(in the rows, 100 means zero)
Each path below is one point turned by a fixed rotation once a step. After each direction that follows a path, write how fast that rotation turns it, in degrees each step (0 if it stays still).
Each turn is a multiple of 5 degrees from 10 to 175, or 0.
Each row of a path follows its step; steps can be skipped.

step 0: 103,111,109,110,108,109,109,85,96,103,104,83,96,112,124,75,111,101,108,74,96,119,83,104,103,87,101,87,85,94,98,97,102,100,118,104,95,103,110,95,98,109,103,90,102,110,93,93,114,102,101,95
step 1: 101,101,102,97,105,94,104,92,94,117,92,90,100,107,115,96,110,121,99,89,93,86,74,104,126,88,86,110,104,91,103,92,90,109,120,91,80,94,91,118,101,105,98,90,109,104,94,106,97,96,106,107
step 2: 100,100,103,89,96,101,107,104,103,99,84,104,108,115,83,97,106,96,100,101,108,84,81,99,122,104,95,92,91,98,93,86,89,114,97,106,96,116,90,121,85,106,104,79,90,122,102,92,102,104,120,99
step 3: 107,115,96,89,72,112,84,95,93,128,97,106,122,115,88,100,108,98,95,84,90,101,98,97,109,108,113,97,92,103,98,101,90,104,96,105,98,99,112,118,95,90,93,102,90,105,104,84,110,111,113,97
step 4: 106,107,120,110,101,101,78,106,95,116,98,95,90,133,94,102,111,86,97,89,95,88,87,90,96,95,103,89,105,93,97,101,102,88,106,123,103,96,109,108,109,90,91,107,110,92,108,90,109,88,113,100
step 5: 105,108,112,95,95,103,101,91,109,94,111,91,109,106,112,94,98,100,89,87,80,94,84,99,83,99,86,83,87,82,82,96,103,94,117,114,90,100,111,97,105,106,95,81,99,99,106,103,104,75,111,89
step 6: 98,93,98,88,95,99,93,92,106,98,98,89,108,116,110,102,90,117,95,90,92,81,70,97,99,103,83,103,81,94,103,106,87,102,125,96,98,112,108,111,88,108,100,98,113,89,90,99,97,108,86,84
step 7: 101,106,104,92,122,111,107,88,107,91,102,81,108,118,94,89,108,93,95,87,106,87,84,108,113,108,86,94,102,104,109,94,90,102,104,97,109,110,105,108,82,100,85,98,91,109,83,97,117,123,106,95
step 8: 107,118,115,108,111,108,100,103,96,130,92,96,122,104,100,88,114,98,85,99,87,105,83,112,112,124,104,108,93,100,113,95,110,103,107,90,94,93,103,114,98,98,94,98,97,109,93,96,102,106,116,96
step 9: 111,111,121,102,108,99,89,103,87,120,93,107,90,111,95,93,95,83,111,104,90,92,82,109,106,101,95,94,90,74,92,102,97,102,106,109,99,95,81,118,93,94,103,96,90,92,100,79,86,98,113,102
step 10: 97,106,109,85,83,104,89,93,84,92,89,103,107,98,109,95,104,91,98,97,91,108,88,104,108,98,94,93,83,74,85,89,79,106,95,122,86,106,113,101,105,85,90,92,92,87,92,97,110,94,110,91
step 11: 108,102,87,104,97,103,81,103,98,103,90,84,93,121,113,87,95,113,99,86,98,100,76,85,99,101,110,100,82,93,106,92,90,98,95,120,95,101,105,111,109,105,95,86,111,95,100,101,122,110,88,86
Speeds:
104,101,104,99,98,100,97,106,103,98,97,107,101,96,97,101,103,105,101,96,100,100,98,98,99,101,101,100,101,98,96,104,99,101,99,107,102,97,94,97,102,101,99,102,99,98,100,100,105,103,101,100 => 55
98,101,99,100,93,99,100,99,101,101,100,99,104,96,104,106,103,99,98,100,97,105,98,99,104,104,100,102,107,97,101,102,98,97,102,99,98,98,104,103,101,99,97,101,98,100,97,105,96,99,98,100 => 155
99,104,100,98,98,100,104,98,99,99,102,105,105,100,102,97,104,102,99,101,95,103,103,104,98,99,99,100,94,103,99,102,102,107,98,100,98,101,107,96,104,100,100,100,97,103,100,103,103,100,101,99 => 145
100,101,98,104,101,95,99,96,108,97,101,102,103,102,102,105,101,100,99,96,99,94,99,98,95,102,102,103,100,99,100,102,103,98,100,96,104,102,103,94,99,98,98,98,101,97,98,97,99,100,103,100 => 45
103,99,93,103,97,104,99,105,98,100,103,104,101,101,103,100,101,92,99,102,100,99,101,102,100,100,96,103,98,99,100,104,98,99,95,103,98,99,98,100,101,97,98,102,104,103,100,95,99,97,104,98 => 60
100,99,99,99,103,100,100,107,100,97,99,95,103,99,99,102,101,100,101,103,101,98,100,95,99,103,100,98,97,101,100,93,102,100,99,100,96,99,100,98,102,98,95,98,99,101,95,106,103,95,106,103 => 125
